0: [162 121 154 154 144 122 116 147 114 125 129  99 165  95 116 101 200 135 224  79 144 148 116 104 107 104 118 131 120]
1: [181 141 132 199 143  92 132 109 178 131 110  72 164 114 159 137 144 127 101 105 122 117 127 157 130 169  74 108 195]
2: [126 114 150 119 126 153 131 112 105 124 139 131 153 128  88  92 141 106 219 129 116 137 136 145  86 117 126 131  37]
3: [ 69 211 157  84 114 163 138 141  72 167 144 138  76 111 105 136 137 152  85 139  92 151 189  68 157 171 174 168 108]
4: [155 110 121 144 133 127 117 180 137  87 143 109 124 131 138  95 174 148 142  79 148 128  98  79 149 114 119 118 173]
5: [208  80  74 200 164 105 134 159 140  80 129  84 184 167 151  95 196  96 167  80 216 131 117 112 192 119 110  72 196]
6: [ 42 167  86  55 116 164 139 130  47 173 137 149  96 106 133 129 154  81  85 150 114 152 159  66 141 171 192 154  83]
7: [147 157 155 166 134 117 143  78 152 161 105  62 146  82 144  70 132  88 108 125  40 130 162 171  85 228  64 122 128]
8: [126 105  96 113 157 118 101 164  93 127 119 111 128  84 140  77 170 103 147  99 112 134 103  63 127 140 144 118 144]
9: [138 143 156 149 106 135 141 120 159 109 129 123 140 139 130 167 135 152 126 128 145 104 144 137 121 119 129 136 122]
10: [114 127 121 108 104 161 147 125 107 116  95 133 131  89 107 113 133 113 185 140  84 116 189 116 106 129 127 136  66]
11: [127 145 155 145  99 125 162  89 181 104 144 125 169 154 153 226 117 158 100 148 179  93 144 168 111 106 127 135 127]
12: [191  79  66 191 152 111 133 152 135  81 144  86 171 179 142  80 190  89 146  84 202 139 114 122 198 128 107  71 197]
13: [ 38 145  99  54 143 140 123  97  84 162 163 162 129 157 154 168 114  87  49 174 174 134  90 102 111 134 219 152  90]
14: [ 97 190 144 126 105 139 158 101 129 149 144 122 126 145 134 197 132 141  60 148 144 121 187 127 149 162 149 142 130]
15: [140 131 128 165 143 127 144  78 145 137 146  91 181 158 139  99 149  74 117 137 150 123 143 169 114 185 114 105 114]
16: [ 99 109  51  92 159  91 105  82  80 192 105 171 127 113 147 159  71  69 108 170 132 162 117 160 151 127 165 118 112]
17: [106 151 137 111  91  95 160  51 137 161 103 143 156  65 135 220 105 153 168 134  86 126 141 181  84  99 102 142  82]
18: [130 122  92 141 113 144 159 128 141  84 119 107 159 131 181 151 184  99  89 121 176  97 160  78 142 159 144 114 157]
19: [139 125 123 132 135 159 111 162 142 109 121 148  80 163 123 118 100 146  69 149 137 117 148 109 176 143 151 127 167]
20: [141 165 130 158 158  92 130  73 123 178 115  68 197  72 177 133 177  82 136 115 130 131 140 135  95 194 108 123 133]
21: [135  60  40 136 110 116 173 112 129  94 150 142 162 185 122 142 132  84 169 111 174 130 118 181 171  74 106  70 119]
22: [207  34  32 167 181  97  95 144 137 121  52  99 131  80 158  12 124  67 174 106  55 129 112 143 152 164  66  62 185]
23: [150 125 128 154  93 147 156 140 146 101 109 139 109 138  98 145 127 153 157 130 111 120 192 141 169 110 106 119 133]
24: [140 126 115 136 120 165 133 137 116 121  80 139 125 102 129 157 139 115 145 158 126 114 229  86 169 137 157 132 118]
25: [ 81 167 138 116 115 129 157  79 132 132 163 122 171 169 155 207 142 115  69 167 198 115 129 137 113 144 167 145 110]
26: [ 87 181 112  88 102 126 170 129  92 174 136 161  79 118 102 185 104 155 106 136 102 167 180 127 182 116 145 138 119]
27: [108 117 131 106 119 126 119 128 108 151 132 178 105 125  74 141  82 149 181 135  98 155 109 177 120  74 126 138  87]
28: [163  78  83 165 114 135 156 147 145  87 138 127 106 187  94  87 119 115 130 111 119 137 126 164 199 118  86  73 168]
29: [131 135  92 106 127 107 111 169  82 164 103 161  99  56 119 194 150 168 174 120 131 161 181  73 184  80 164 136 150]
30: [106 110  87 132 111 154 163 131 142  91 152 128 113 191 141 111 136 105  63 129 154 114 121 122 160 143 130 101 144]
31: [ 99  77 134  83  98 143 112 159 121  96 138 186 104 140 106 154  93 160 178 126 141 119  74 124  98  25 149 145  82]
32: [147 123 101 152 147 125 139 119 107 130 116  72 162  89 150  66 191  79 151  93 112 135 139 104 123 186 105 110 131]
33: [197 133 206 165 159 119  68 168 149 128 117 139 117 121  78 145 109 214 200 113 142 140 129 128 136  66 125 145 149]
34: [ 88 168 122 115  95 140 164 158 125 119 167 141 100 157 107 153 156 157 102 115 146 155 144  92 173 126 155 142 127]
35: [107 134 159 129 116 195 138 131 134  93 121 114  92 135 115  45 125 109  96 152  54  94 163 118  95 193 122 147  91]
36: [113  84  92  97 142  86 101 128 143 136 112 147 128  90 187 132  97 110  93 129 125 105  35 131  83 107 121 125 145]
37: [117 118 153 135 111 199 140 135 137  89 120 101  90 136 111  11 130 100 106 142  47  98 171 106  96 203 106 135  90]
38: [154 140 137 157 127 122 134 114 146 109 155 120 134 183 107 157 126 149 126 121 168 142 140 158 165 114 134 113 157]
39: [ 90 183 210  91 119 157 109 178 108 125 165 126  85 115 114 109 161 188  93 112 121 138 119  39  89 146 166 180 120]
40: [127 133 173 141  87 138 161  87 193  97 136 140 163 164 145 229  98 163 105 160 178  83 149 179 105  99 129 139 112]
41: [165  89 148 162 184 122  96 115 153 115 142  93 172 147 146  50 131  93 143 123 142 110  63 152  62 153 103 124 130]
42: [215 129 203 167 159 126  63 158 156 122  97 142 129 112  86 150 106 206 205 135 150 121 150 128 130  74 132 150 137]
43: [114 147 139 138 164 154 112 117 113 149 134  93 101 157 115   0 117  69  67 153  61 144 135 133 112 243 124 124 120]
44: [113 155 144 116 165 135  98 141  78 150 143  98 140 115 129  66 173  92 122 136 131 149 117  67 110 184 164 141 115]
45: [128 139 111 131  93 109 160 142 120 129 113 129 128  81 129 193 165 161 167  98 118 138 156 112 155  90 108 130 138]
46: [178 142 128 160 157 123 108 165 108 139 122 105 119 114  95  81 159 146 174  96 116 161 155 104 175 142 161 117 172]
47: [169 115 100 161 183  98  98  93 128 165 103  95 147 120 135  55 120  64 129 141  89 145 128 181 137 190  93  98 150]
48: [150 130 119 171 133 139 168  71 127 121 143  93 193 170 128 117 180  77 162 126 155 129 177 168 147 166 110 103 104]
49: [107 112 133 100 122 153 122 121 112 125 106 148 147 101 129 147 142 114 159 144 134 108 155 100  99 112 152 147  84]
50: [165 149 131 182 113 144 162 158 124 119 148 103 101 157  60  72 154 159 166  94  82 169 188 143 189 150  78 106 157]
51: [110 121 128 109 111 134 128 154 104 114 134 144 113 115 107 131 143 148 169 112 120 136 116 104 122  84 130 134 121]
52: [135 163 135 154 126 133 148  70 152 168  97  74 139  76 154  88 120  82  92 144  37 114 179 168  95 233  76 123 119]
53: [ 62 177 180  68 113 113 128 108 138 159 150 133 109  96 161 165 101 155  45 134  95 108  78 115  59 152 133 175 116]
54: [120 102 185 119 135 202  99 157 125  89 134 148 110 168 101  73 118 135 141 157 144  98 138  91  84 120 165 160  80]
55: [198 110 133 178 131 117 120 145 177  96  73  95 133  86 160 139 149 149 139 111 127  90 149 112 132 130  88 117 193]
56: [121 122 130 145  90 197 194 101 146  83 141 110 137 182 127  92 145  85 104 156 110  97 190 145 124 184 120 116  72]
57: [103  73  69  88 124 153 120 132 108 124 109 185  84 147 102  99  74  94 143 162  98 136 127 147 151  90 141 111  93]
58: [162  82 142 120  92 162 121 185 150  71  51 180 105  73 118 212 125 201 219 141 143  81 215  73 141  30 131 152 117]
59: [103  70 111  96 111 140 120 137 133 107  81 153 120  84 144 109 103 115 164 139  79  96 113 128  74 101 114 128  84]
60: [192 107  56 194 152  95 147 137 131 104 144  74 185 175 155 106 197  91 142  81 198 145 125 125 197 144 102  67 196]
61: [ 94 116  55  75 158  97 108  72  87 193 103 174 128 113 151 170  68  68 107 179 134 148 120 165 146 131 163 119 110]
62: [ 93 140 111 108  99 128 154 122 107 152 117 127 125  87 135 143 150 123 135 124  97 132 152 108 119 141 122 136 103]
63: [134 160 126 141  95 110 163 130 126 150 119 118 141  89 113 190 158 164 164 100 123 147 174 126 157 106 109 127 141]
64: [ 76 255 255  98 108  69 118  91 166 209 215 151  77 147 103 220  32 251  20 133 100 163  33 215  59 120 130 197 131]
65: [103 108 116 112  65 140 188 129 150 107 110 136 104  98 124 123 111 131 144 115  39 107 137 162  99 125  64 118  94]
66: [123 132  85 130 191  90 104  79  72 190 142  64 190  98 154  25 184  18 152 101 114 172  78 136  94 211 117 113 109]
67: [161 172 172 150 178 111  83 140 110 152 129  95 147 106 131 114 162 137 137 112 160 150 127  84 129 158 142 146 156]
68: [144  49 132 112 141 129  91 164 126 104 131 160 146 143 102 116 134 144 236 114 181 119  64 129  98  11 148 126  93]
69: [134 119 108 132 153 178 117 143  78 132 120 119 116 157 107  46 158  79 125 149 130 146 186  84 178 181 161 119 116]
70: [109 107  82 103 154 146 114  72  94 144  97 150 181 127 171 171 133  47 127 197 197 109 198 115 130 142 202 131  76]
71: [197  83  51 196 161 106 142 142 132  87 138  69 192 165 153  81 204  66 145  77 200 135 120 118 192 152 100  65 193]
72: [159 133 130 141 166  90  94 119 144 136 122 110 148 119 174 131 123 124  78 123 166 115  90 116 127 147 138 127 180]
73: [157 125 133 126 139 131 108 141 139 126  93 138 108 102 124 126 110 145 144 138 107 125 154 122 139 125 120 127 147]
74: [104 151 146 115 150 124 106 144 124 135 196 148  82 210  92 101  90 152  71 125 140 161  70 152 153 122 143 125 142]
75: [104 194 191 131 151 118 118  62 143 183 128  70 182  67 185 126 154  98  80 146 105  97 123 124  17 222 128 174 101]
76: [206 106 175 186 118 137 118 148 197  84 100 153 127 158  93 201  82 218 185 148 166  97 176 172 168  45 108 121 166]
77: [131 144 111 122 131 116 131 144 109 136 153 122 114 113 122 122 138 129 123 109 133 156 117 116 163 131 135 118 150]
78: [137  83  78 132 114 129 154 109 151 100  83 115 159  98 182 136 151  77 123 144 132  85 163 113 119 152 113 108 130]
79: [117  81 125 102 149 153  80 165 117  94 111 151 116 113 155  99 129 116 123 139 152  99  95  56 104 112 171 149 125]
80: [147 138 136 158 128 126 150  75 161 142  92  70 150  87 164  80 121  76 105 149  45  95 160 171  77 222  70 120 122]
81: [150 158 136 179 136 115 155  73 149 162 106  65 151  97 142  82 133  94 114 131  45 128 166 187 104 224  60 110 128]
82: [141 122 131 138 135  99 116  87 158 143 125 139 147 140 148 181  74 133 101 154 143 118 104 191 108 115 117 122 138]
83: [144 121 181 143 126 188 114 169 134  89 122 125  97 148  92  64 134 154 149 134 108 112 166  94 126 142 121 144 124]
84: [117 140 153 129 131 128 125 133 140 121 183 143  99 208  99 106  90 149  80 126 143 151  74 161 147 124 127 125 147]
85: [143 162 135 136 125 100 134 180 113 167 120 132  78  89  87 113 115 173 154  99  58 169 144 139 168 114  93 130 178]
86: [ 91 151 115  91 113 142 136 151  85 146 130 145  91 103 123 125 140 133 118 122  94 154 148  89 150 137 149 139 115]
87: [179 134 128 173 149 126 116 172 106 134 138 108 101 135  73  59 150 149 187  85 102 174 142 119 193 140 106 106 156]
88: [127 151 114 137 194  82 100  82  71 204 148  64 173 124 135  10 168  42 137 100  95 185  73 149  99 224 108 108 123]
89: [148 163 148 161 119 152 153 148  96 117 170 113 145 178  72 147 189 155 196 101 185 163 174 119 185 105 141 119 122]
90: [123  72  90  92 147  78  89 124 144 133 117 142 133  85 181 119  95 112  98 114 114 115  12 128  70 104 114 121 155]
91: [ 74 147 132  82 118 123 122 122 134 146 139 164  91 133 152 176  72 150  32 162 117 119 108 128  95 127 158 149 138]
92: [ 42 215 200  76  97 128 148  87 132 173 185 159  84 160 117 175  63 168  18 167  96 140  93 165  83 149 144 178  93]
93: [152  75  73 139 121 146 145 115 153  86  70 121 166  97 178 154 142  79 134 146 141  76 179 108 136 133 125 105 134]
94: [ 96 155 125  83 135 131 122 147  78 162 127 137  95  87 120 120 129 139 118 118  92 150 132  81 132 135 155 154 115]
95: [109 162 153 129  98 154 162 121 133 119 164 142 108 190  92 154  94 153 103 150 140 143 170 144 160 128 139 138 116]
96: [103 165 142 128 122 121 152 147 120 133 197 131 100 200 100 140 120 153  80 114 152 165  90 149 160 118 132 126 150]
97: [110 119 128 103 135 174 110 145 112 111 103 138 120 109 148 128 152 114 110 156 142  93 173  54 117 157 182 154 112]
98: [107 130 100 113 111 136 150 124 101 132 121 142 138 113 134 162 144 115 142 133 137 131 167 110 146 117 142 130 117]
99: [172 117 120 128 176 102  64 144  96 163 108 154 120 114  72  92 102 139 226 121 120 174 125 152 164  81 132 112 121]
100: [129 171 170 139 140 115 116 155 135 141 142 114 104 100 128 126 131 174 102 102 106 142 102 105 117 141 120 150 156]
101: [137 162 158 151 129 137 142 154 103 123 162 109 147 163  82 132 190 159 187  90 168 165 149 111 166 100 138 131 123]
102: [152  98  94 135  94 157 148 160 139  75  79 151 109 121 125 176 148 142 158 139 148 101 216  95 179  94 141 120 130]
103: [146 127 145 133 150 130  99 137  98 151 121 102 124 102 113  39 145 107 178 115  87 148 120 115 108 163 120 126 113]
104: [133  92  87 114 153 124  96 174  85 128 107 117 122  82 126  57 178 100 162  95 111 145 101  63 133 137 140 112 137]
105: [156  75 104 144 124 139 126 124 138 102  94 133 133 120 120 110 115 113 186 128 103 118 143 162 126 102  92 101 108]
106: [133  38  27  99 157 148  92 190  90  78 116 163 118 159 163  85 161  90 123 113 198 122  93  42 175  90 184 100 168]
107: [127 130 127 120 120 135 119 133 139 143 102 165  92 122 108 161  78 167 124 155 112 125 162 145 153 112 126 137 130]
108: [132 185 163 141 190 119  85  96 122 186 148 109 119 165 117  81  97 110  56 157 129 158 128 152 136 216 155 139 146]
109: [144  87  60 141 127 135 148 125 137  90  99 119 175 134 179 171 187  92 110 138 193  97 167  99 169 124 144  96 154]
110: [174 149 140 157 172 101  79 181 129 150 108 105 107  97 138 121 146 163 102 105 143 141 118  73 167 143 142 136 211]
111: [146 153 134 163 115 120 164 107 137 128 133  86 177 122 138 156 189 123 157 106 158 136 171 129 141 141 111 116 128]
112: [ 69 180 133  89  95 126 158 125 100 154 169 141 101 134 117 171 125 146  72 125 121 150 122 125 137 126 148 147 111]
113: [ 92 105  74  85 116 111 129 120  98 156 127 167 102 122 101 113  80 102 159 133  79 163 104 181 137 101 108 108  87]
114: [197 115 196 167 171 156  58 154 182  92  68 109 138  97 172 131 118 161 108 155 162  66 163  53  89 147 153 162 171]
115: [177  53 105 185 100 105 182 145 140  48 140  59 228 111 123  70 207 104 255  13 159 116  62 128  76  75  38  77 104]
116: [101  57 135  74 103 193 112 156 108  63  94 174 161  88 140 162 163 116 224 150 182  67 160  40  64  43 185 163  44]
117: [175 106 123 190 120 146 156 102 159  85 109  71 183 132 149  99 180  80 167 125 123  93 178 141 114 177  87  99 117]
118: [139 116  95 141  99 142 151 146 110 121  90 110 118  79 112 105 162 122 181 111  70 128 201 114 155 131  93 118 119]
119: [164  71  66 168 108 133 162 155 145  70 130 114 118 174 117  89 143 109 151  95 130 132 126 132 182 111  79  73 163]
120: [ 95 120 133  93 123 145 121 153 130 108 150 146 103 144 138 112 117 140  84 123 123 114  76 102 109 113 138 146 125]
121: [111 143 120  96 160 121  90  82 111 179 125 159 129 144 132 144  76 104  86 184 159 137 121 149 131 146 184 139 113]
122: [126 140 136 154 140 135 143  92 135 135 152  96 163 176 129  97 141  92 110 129 145 129 138 158 109 174 119 108 115]
123: [115  73  81 104 149  87 102 118 134 121 109 132 154  77 195  98 120  87 108 117 120 100  29 118  73 115 118 122 145]
124: [104 103  51  91 152 105 107  92  92 177 101 168 125 127 147 153  76  73 108 169 118 144 123 157 155 132 158 118 114]
125: [100  93 108  97 138  71 113 113 137 147 117 120 137  71 182 112 114  95  98 105  97 100  25 133  54 132 107 126 138]
126: [156  69 145 128 155 121  94 150 119 101 131 152 161 121 107 116 146 139 237 107 182 127  72 118  82  41 148 132 101]
127: [132 140 172 155  64 148 188 113 171 107 129 118 123 133 105 168 128 163 148 123  96 102 175 174 110 125  72 131  97]
128: [133 192 171 141 189 120  88  96 120 187 154 106 123 167 125  92  93 107  43 167 136 155 123 143 131 202 164 141 140]
129: [135 138 149 149 112 127 135 135 191  98 122 127  88 148 132 155  70 170  59 142  92 105 130 161 134 136  88 127 173]
130: [146 113 122 126 138 116 106 154 123 125 110 137 128  91 140 136 140 140 152 116 139 123 118  94 131  98 142 130 141]
131: [105 149 149 119 122 117 147 126 123 133 193 129 112 195 105 125 112 141  74 121 148 154  79 152 143 125 135 119 140]
132: [109 108 143 121 136 100 124  90 129 118 153 122 192 140 164 165 151 112 137 113 194 114  36 138  65  88 133 132 111]
133: [105 147 170  90 140 112  91 153 102 147 149 140 112  82 122 117 135 160 146 100 116 147  46  81  68 100 150 163 118]
134: [140 157 149 150 120 133 152 140 108 120 174 117 152 169  85 157 187 153 190  96 199 163 142 115 163  86 147 130 122]
135: [142  60 149 115 153 143  78 147 103  93 132 161 154 142  99 100 122 132 246 123 194 123  75 126  86  30 153 136  73]
136: [109  80 145  99 129 153 105 105 123  99 131 164 171 156 123 157 109 111 175 160 187  91  98 142  61  68 168 142  54]
137: [153 150 122 149 149 100 124  92 132 150 109  86 192  87 178 174 176 101 103 132 168 108 145 101 108 175 138 129 152]
138: [165 108 103 171 130 153 141 127 147 102 136 123 108 205 102  80 123 111 117 139 141 132 173 161 203 149 120  86 154]
139: [123 112 106 130 102  87 165 126 171 106 140 137 132 136 167 195  97 158  77 110 147 106  64 155 122  86  96 113 177]
140: [157 118 105 141 153  92 107 150 136 125 135 117 138 137 157 135 140 128 104 112 172 133  86 106 153 121 136 115 179]
141: [160  86  71 162 120 118 151  70 175 114 100 148 158 181 147 188  77  93 109 175 167  99 175 212 180 114 109  78 150]
142: [156  73 109 141 148 161  99 161 140  66 108 154 139 160 144 129 132 128 129 144 211  98 135  82 156 103 170 120 151]
143: [199  93 118 181 133  88 132 180 195  64 122  93 128 136 161 118 150 167 107  79 148  98  80 114 147 112  68 104 225]
144: [102 139 145 117 122 190 138 128 129 123 119 118  74 131 119  37 108 100  72 159  37 117 178 115 115 218 115 139 104]
145: [153 135 125 158 113 125 149 135 142 116 138 134 124 166 103 185 125 159 137 126 153 138 164 156 183  97 118 123 147]
146: [138 152 132 160 129 125 155  73 152 160  93  83 141  77 145  91 109  86 118 144  34 116 174 173  91 219  69 120 114]
147: [ 87  87 112  91  91 189 143 197 110  53 135 133  96 121 137  87 185 127 125  92 127  99 118  27 117 116 150 136 105]
148: [155  59 129 126 169 167  75 165 135  86 119 138 104 155 126  24 107 102 109 141 130 107  73  99 103 138 151 118 137]
149: [ 70 144  96  88 101 135 151 139  87 144 172 156  74 182  96 128 104 136  69 131 123 176 118 136 189 125 148 120 133]
150: [154 141 144 137 156 116  93 137 124 136 141 148 127 159 112 171 109 157 133 140 186 147 124 122 166 102 162 133 151]
151: [100 111 100 117  70 139 186 113 147 112 114 136 111 101 126 134 107 121 139 123  47 112 151 172 105 130  63 111 100]
152: [124 179 156 145 179 133 123 108  71 156 191  81 191 192 109  83 209  78 148 117 211 171 126 111 137 170 176 124  99]
153: [147 148 139 168 131 120 150  72 149 149 103  67 145  97 141  77 131  84 117 134  55 119 167 192  95 218  71 116 117]
154: [145  67  96 129 118 147 122 163 144  85 109 143 134 135 143 126 142 126 159 113 161  99 100  98 133  80 128 107 148]
155: [160 162 183 166  97 127 153 158 184  97 149 117  93 164  85 159 112 203 103 105 121 126 147 144 161 113  86 128 183]

[119 176 174 128 129 100 117 150 126 165 130 122 110  83 108 147 130 185 134 107  99 148 116 119 120 129 113 147 150] 100 85
[157 152 124 173 108 139 156 166 123 129 122 107  72 133  70  75 140 155 149 105  55 173 197 133 204 163  85 110 156] 50 87
[ 65 213 209  83 131  41 108  69 141 223 187 138 118 107 136 183  42 185  46 130  97 149   0 215  30 129 117 173 122] 64 92
[132 147 181 146 141 155 115 113 151 109 170 109 148 192 119 105 132 126  94 144 183 117 116 127 110 153 156 141 116] 122 9
[130 112 117 134  94 106 147 120 171 104 137 142 114 154 149 178  89 152  77 124 153 109  84 158 131  97  98 120 169] 139 82
[ 95  92 133  90 108 130 125 137 122 103 152 166 114 157 108 141 110 141 166 121 145 126  62 154  89  53 136 135  81] 31 27
[186 158 150 198 153  84 129 105 176 143 114  72 168  99 164 144 138 139  99 115 129 115 128 160 121 172  82 110 191] 1 55
[132 160 127 120 126  94 115 143 102 178 125 139  71  93  84 122  95 174 145 112  63 178 122 150 161 124 103 132 146] 85 77
[160 168 149 164 105 147 152 151 127 143 135 108  71 152  58  79 126 160 145 117  58 161 207 149 193 160  92 117 152] 50 87
[115 192 187 117 114 101 121 146 130 175 134 119  99  80 124 166 134 198 113  94  87 145 109 104 100 130 117 168 153] 100 133
[156 104  93 144 130 150 140 144 131 102 131 127  93 196  95  79 115 113 106 135 123 139 161 140 198 150 119  93 161] 138 28
[134  99 104 133  82 100 159 137 173  99 142 146 119 145 146 179 104 166  90 109 133 112  75 163 132  84  91 110 163] 139 129
[135 131 123 116 177 104  90 104 108 176 123 140 133 124 124 111 100 106 129 150 131 156 118 153 138 136 153 123 124] 121 124
[ 87 175 192  87 124 154  99 174 109 123 153 138  85 107 120 123 138 175  86 125 125 122 108  47 102 121 171 185 124] 39 133
[116 124 108 102  92 124 124 184 103 122 112 170  94  93 108 167 128 166 169 102 121 141 126  97 152  62 130 133 135] 51 45
[126 107  72 125 155 124 133  63 103 153  96 132 194 131 155 165 139  49 153 178 171 118 203 148 139 149 174 117  83] 70 98
[110  83 145  99 110 129 131 166 130  99 136 172 120 148 108 152 105 160 187 127 145 121  84 152  99  27 130 134  88] 31 68
[ 72 200 149  83 109 168 148 133  79 169 145 145  82 116  97 154 135 150  99 154  99 150 205  80 156 166 180 167  98] 3 86
[155 106  87 151 144 152 129 140 131 116 131 132 101 195 100  67 111 107 110 146 133 144 154 141 199 144 128  94 156] 138 28
[122 153 165 148  65 140 195 114 162 107 131 112 128 113 110 159 134 166 156 115  79 107 162 171 101 120  68 132 102] 127 65
[109 172 187 141  52 142 193 109 168 110 148 123 130 121 105 194 114 186 140 124  83 111 164 181 100 116  79 146  95] 127 9
[145 194 158 168 133  86 148  97 141 160 171  85 159 163 124 169 142 149 102 121 167 157 130 171 148 151 114 126 153] 38 111
[155 178 132 160 122 148 151 157 104 157 139 103  70 142  68  72 135 155 128 112  59 168 207 129 215 181 101 113 157] 50 87
[136 161 129 125 130  96 126 145  98 162 126 131  90  96  94 120 126 152 152 100  83 172 125 141 162 117 106 120 153] 85 77
[ 79 141 184  88 130 178 100 133 166 112 153 177  63 202 139 121  38 143   0 197 126  91  94 136  93 159 178 161 125] 91 92
[ 42 255 241  81 135  44 116  73 138 245 223 135  87 132 112 216  34 228   0 135  93 180  13 202  59 151 143 208 135] 64 92
[155  82 106 166 112  99 186 134 117  70 163  64 228 116 125  82 253  97 255  19 152 124  57 148  73  84  52  86 103] 115 0
[129 151 112 120 158 113  89 149  97 168 126 120  97 121 121  97 116 127  94 125 106 164 121 104 171 161 147 132 170] 77 94
[130 156 119 120 131 103 110 146 115 160 114 148  78  90 102 118 100 152 139 118  67 163 129 135 158 123 113 131 143] 85 73
[116 106  98 139  94 115 174 102 100 119 162 114 183 130  94 123 177  92 234  85 129 150 117 181 115  96  89  98  66] 2 21
[146 134 137 135 106 127 146 109 139 115 125 129 138 126 128 175 134 147 144 126 143 117 147 127 131 106 117 126 130] 9 145
[ 83 142 141  89 109 130 117 149 135 114 152 153  99 125 147 149 108 155  58 128 139 114  76  97 100 108 150 152 130] 120 91
[177 149 154 189 137  93 127 115 181 140 119  78 145  93 164 140 140 146  90 113 123 118 120 151 108 177  76 118 194] 1 55
[109 141  96 114  97 135 164 117 116 127 128 143 132 140 128 180 132 127 121 142 148 129 176 129 164 117 142 117 118] 98 145
[127 174 173 147 133  97 118 135 135 165 138 103 113  89 124 128 131 170 116 101  89 149 105 126 109 144 108 151 166] 100 77
[160 121  98 162 140 154 133 137 115 129 136 124 107 195  86  72 121 112 131 124 126 157 167 151 209 146 115  81 147] 138 28
[ 80  89  93  94 108 116 146 136 121 108 155 152 122 153 134 128 114 121 120 114 137 130  50 141 111  81 122 117 115] 120 51
[149 113 134 124 145 119  94 142 124 138 105 145 121  90 133 151 126 144 155 124 138 126 126 110 126  96 141 129 141] 130 73
[151 117 124 126 145 113  90 154 128 132 101 142 127  90 138 140 138 147 152 124 143 134 122  88 142  99 136 129 156] 130 73
[ 58 179 167  99  97 152 164  77 131 130 198 141 163 196 150 204 135 118  50 166 206 110 127 130  90 145 186 157  82] 25 14
[ 72 203 162  88 113 168 132 136  87 165 140 143  80 103 111 154 132 161  84 152 104 145 178  74 139 160 178 174 112] 3 86
[ 61 255 253  87 130  56 115  90 152 224 207 153  82 124 117 231  25 240  14 133  98 166  20 200  58 121 133 196 146] 64 92
[ 62 197 204  69 119 116 112 129 137 161 145 144 102  61 164 192 108 177  41 137  99 106  70  87  47 137 159 204 119] 53 91
[134 190 200 133 123 103 115 146 134 157 153 100 113  93 118 132 136 185 124  95  97 145  95 117  95 140 106 159 149] 100 133
[162 130 162 145 169 122  85 143  98 156 112 107 130  98  98  53 148 126 200 115  95 153 138 111 113 147 123 136 113] 103 46
[ 88 131 139 100 115 144 126 148 128 111 151 138  96 142 142 121 105 150  77 132 126 119  83 101 107 124 144 150 131] 120 91
[ 87 109 125 108  98 186 153 181 113  65 147 108 103 141 151  57 198 112  96 101 127 102 105  35 114 157 142 135 123] 147 120
[186  46  65 183  75 141 186 191 163  17 125 102 147 165 106 110 214 139 220  57 150 115 133 122 180  63  54  65 163] 119 5
[127 135  82 120 153 129 125  62  95 173 104 124 179 124 151 163 147  51 136 176 167 139 207 133 149 177 176 120  89] 70 98
[142 117  93 128 113 103 156 139 101 142  92 114 131  66 106 125 161 130 218  97  76 153 174 122 154 111  93 119 115] 118 45
[140 128 136 141 109 124 152 125 152 110 126 125 162 121 136 174 149 144 148 121 151 115 142 128 117 102 107 129 127] 9 111
[123 197 181 124 128 100 125 138 135 168 130 112 107  85 120 138 140 180 109 104  93 149 108 112 118 141 112 161 152] 100 94
[177 160 148 188 148  81 125 102 173 151 122  73 164 107 165 141 135 132 101 117 131 124 128 155 121 178  91 125 183] 1 72
[160 121  95 145 174  97  98 103 120 172 107 103 137 121 127  53 105  80 124 131 100 153 118 168 142 184 106  95 146] 47 103
[154  63 155 153  95 170 128 168 212  38 102 141  73 152 148  89  71 169  72 136 101  60 106 130 103 116  74 122 171] 129 19
[102 102 123  86 116 122 115 137 118 117 147 178 132 140 116 154 100 145 170 125 156 128  68 142 104  40 146 135  90] 31 27
[152 134 163 156 130 139 134 145 187 100 122 128  92 150 124 136  89 171  67 140 105 104 134 144 128 135 104 147 176] 129 155
[109  84 123  88 103 126 129 131 120 107 139 175 122 139 111 154 103 144 183 122 144 128  76 147 103  39 134 134  89] 31 27
[162 106 132 179 114 137 159  90 180  93 104  83 168 130 160  98 144  89 121 136 124  82 152 160  89 171  84 109 118] 117 15
[ 87 111 127 102 109 122 153 144 128  97 170 128 127 155 141 127 138 131 106 103 152 126  37 125  81  97 131 130 113] 120 132
[ 53 255 244  84 122  44 113  90 168 226 209 144  82 126 114 217  31 230   3 134  93 164  15 197  55 139 137 190 150] 64 92
[ 85 149 137 101  82 102 174  75 141 159 120 160 140  84 136 244  88 151 145 147 101 120 136 183  88  82 118 149  88] 17 82
[ 81 202 164  94 106 165 136 148 101 151 148 146 102 104 118 156 136 163  72 145  97 135 182  61 137 160 169 175 112] 3 86
[ 86 152 133  99  84 101 166  80 140 157 110 149 157  73 140 235 108 135 154 137 113 114 139 174  76  95 109 148  77] 17 62
[ 76 158 124  94  92 100 158  67 125 167 111 157 161  67 158 232 108 120 146 152 122 115 139 171  75  99 127 149  72] 17 62
[122 181 189 126 126  95 118 138 135 165 126 108 108  74 124 140 126 179 113 104  88 147  96 124  97 135 105 157 157] 100 133
[ 99  86 122  83 105 120 126 136 130 111 143 179 133 146 128 167  94 144 160 124 153 118  64 146  96  51 142 131  92] 31 136
[137 105 121 121 129 127 121 175 101 112 136 127 121 118  99  90 157 138 196  87 125 148 100 101 132  88 121 122 127] 51 130
[150 118 115 126 152 102 103 144 124 140  97 125 121  95 143 149 131 147 139 124 139 136 111 106 147 107 131 141 167] 130 73
